[ 24.1 -13.0 -12.1 -35.1] : Gapi
[ 33.0 -35.9 -15.8  63.2] : bipe
[-43.0  43.1 -13.8 -49.5] : san
[-7.8  9.4 -2.6  4.6] : tugu
[ 33.0 -15.8  63.2 -35.8] : Lagog
[ 31.3 -39.2  10.8  12.6] : Niz
[ 42.4 -28.7 -12.4 -49.6] : gozib
[ 17.7  21.6 -23.6 -17.4] : Luz
[-79.3  59.2 -40.3   4.7] : kab
[ -3.4   4.9  75.6 -20.2] : sol
[ 11.4  22.6  32.3 -25.5] : bim
loc: [-49.6] : gozib, 4
order: [-35.8 -15.8  33.0  63.2] : Lagog
order: [-79.3 -40.3   4.7  59.2] : kab

[  1.7   0.2   7.6 -10.6 -72.3  -7.3   8.0 -10.0] = dode
[-1.1 -1.1 -8.0  8.5 15.5  3.7 -8.4 10.1] = Zokup
[ 0.0  0.4 -0.1  0.1 -0.6  0.3 -0.5 -0.8] = pizo
[ 0.0  0.4 -0.1 -2.0 -0.6  0.3 -0.5 -0.8] = setal
[  0.7  -1.5 -31.8   1.6  -0.8   0.8  -1.0   5.0] = gusi
[ -1.5   0.7  -0.8   1.6 -31.9   5.0   0.8  -1.0] = litor
[-1.7 -2.0  1.9 -0.3 -9.8  2.8  6.2  3.0] = gan
[ -0.3   0.1 -14.0  -3.2  40.1   0.7   7.1  -3.2] = Sota
[  1.4  -2.9 -13.4   9.3 -21.7  -5.4 -17.5  15.8] = lorar
[-0.3  0.1  5.3 -3.2 40.1 -1.0  7.1 -3.2] = vuram
[-1.1 -1.6  1.6 -0.1  6.3  1.8  4.6  2.6] = Tafe
[  3.0  -1.0   3.7  -8.8 -73.3 -12.1   1.8  -4.9] = Fova
loc: [-8.0] : Zokup, 3
order: [ -0.8   1.6 -31.9   5.0   0.8  -1.0  -1.5   0.7] : litor
loc: [0.2] : dode, 2

[-35.2  22.1 -20.8   4.7  25.9 -12.3 -41.0  27.7  12.8  36.7]  noduf
[-29.4  40.8 -42.6  48.8  22.0  36.6 -27.5 -16.5  49.7  33.8]  Nodi
[ 47.9 -79.6  30.9 -57.3 -78.6 -30.2  52.6 -60.3 -67.3 -90.4]  mozon
[-16.7   3.6 -15.6  -2.2  -1.4 -17.8 -23.7  -2.0   5.3  21.2]  Dasus
order: [-90.4 -79.6 -78.6 -67.3 -60.3 -57.3 -30.2  30.9  47.9  52.6] : mozon
loc: [52.6] : mozon, 7

[ -0.9  17.8 -16.9  21.0 -48.6  16.7  18.5 -16.8] : tezan
[-38.2 -31.1 -35.8 -33.0  -6.8 -27.0   9.0 -27.7] : norol
[33.8 19.7 14.6 16.9 -7.9 16.3 17.3 26.3] : radan
[-48.6 -16.8  17.7  16.7 -26.9  21.0  18.5  16.7] : fulop
[-33.0 -35.8 -27.0 -38.3  -6.8 -27.7 -31.1   9.0] : divim
[-31.1 -33.1 -35.8  -6.8 -38.3 -27.7   9.0 -27.0] : tumo
order: [  9.0 -31.1 -27.7  -6.8 -38.3 -27.0 -35.8 -33.0] : divim
order: [-16.8  18.5  16.7 -48.6  21.0 -16.9  17.8  -0.9] : tezan
order: [  9.0 -33.0 -35.8 -27.0 -38.3  -6.8 -27.7 -31.1] : divim
which: [-38.2 -31.1 -35.8 -33.0  -6.8 -27.0   9.0 -27.7] : norol
loc: [-16.9] : tezan, 3
order: [-38.3 -35.8 -33.0 -31.1 -27.7 -27.0  -6.8   9.0] : divim

[ -8.1   4.8 -23.1  14.0 -81.6  -4.1 -18.8  28.8  13.7  -3.2  14.5 -12.9
   8.5  -3.4  22.0  -1.0  50.4 -12.6 -11.6   7.8  -7.5   2.1 -31.0] -> duvi
[-11.6  14.0  -3.1 -81.6 -12.9  -4.1  22.0   2.1  14.5   7.8  50.4   8.5
 -23.1  -7.5 -31.0  -3.4   4.8 -12.6  -8.1  -1.0 -18.8  28.8  13.7] -> Rabaz
[-11.7  34.0   4.8  11.5   3.5   0.9  22.1   2.4  12.0   8.4  12.9  21.2
 -18.1  -5.1 -31.3 -14.4   2.5 -13.0  -2.4  -9.7  -9.4  14.7  13.2] -> Lubo
[ -6.5  23.3  21.4  15.5 -14.1   0.7   6.0 -23.4  20.5 -14.3 -38.1  -4.1
   0.0 -12.2   4.2  -3.0  33.1  -2.0 -14.9 -29.9  12.6   0.7   4.2] -> zame
[-12.9  15.5   4.2 -23.4   4.2   0.8  11.6   0.0  -3.0  -2.0  33.1  20.5
 -14.1 -29.9 -38.1 -12.2   0.7 -14.9  -4.1   6.0  -6.5  23.3  12.6] -> Volek
[-11.6  14.0  -5.4 -81.6 -12.9  -4.1  22.0   2.6  14.5   7.8  50.4   8.5
 -23.1  -7.5 -31.0  -3.4   4.8 -12.6  -8.1  -1.0 -18.8  28.8  13.7] -> rotik
order: [-38.1 -12.2   0.7 -14.9  -4.1   6.0  -6.5  23.3  12.6 -12.9  15.5   4.2
 -23.4   4.2   0.8  11.6   0.0  -3.0  -2.0  33.1  20.5 -14.1 -29.9] : Volek
loc: [-14.4] : Lubo, 16
loc: [11.5] : Lubo, 4
order: [-81.6 -31.0 -23.1 -18.8 -12.9 -12.6 -11.6  -8.1  -7.5  -4.1  -3.4  -3.1
  -1.0   2.1   4.8   7.8   8.5  13.7  14.0  14.5  22.0  28.8  50.4] : Rabaz

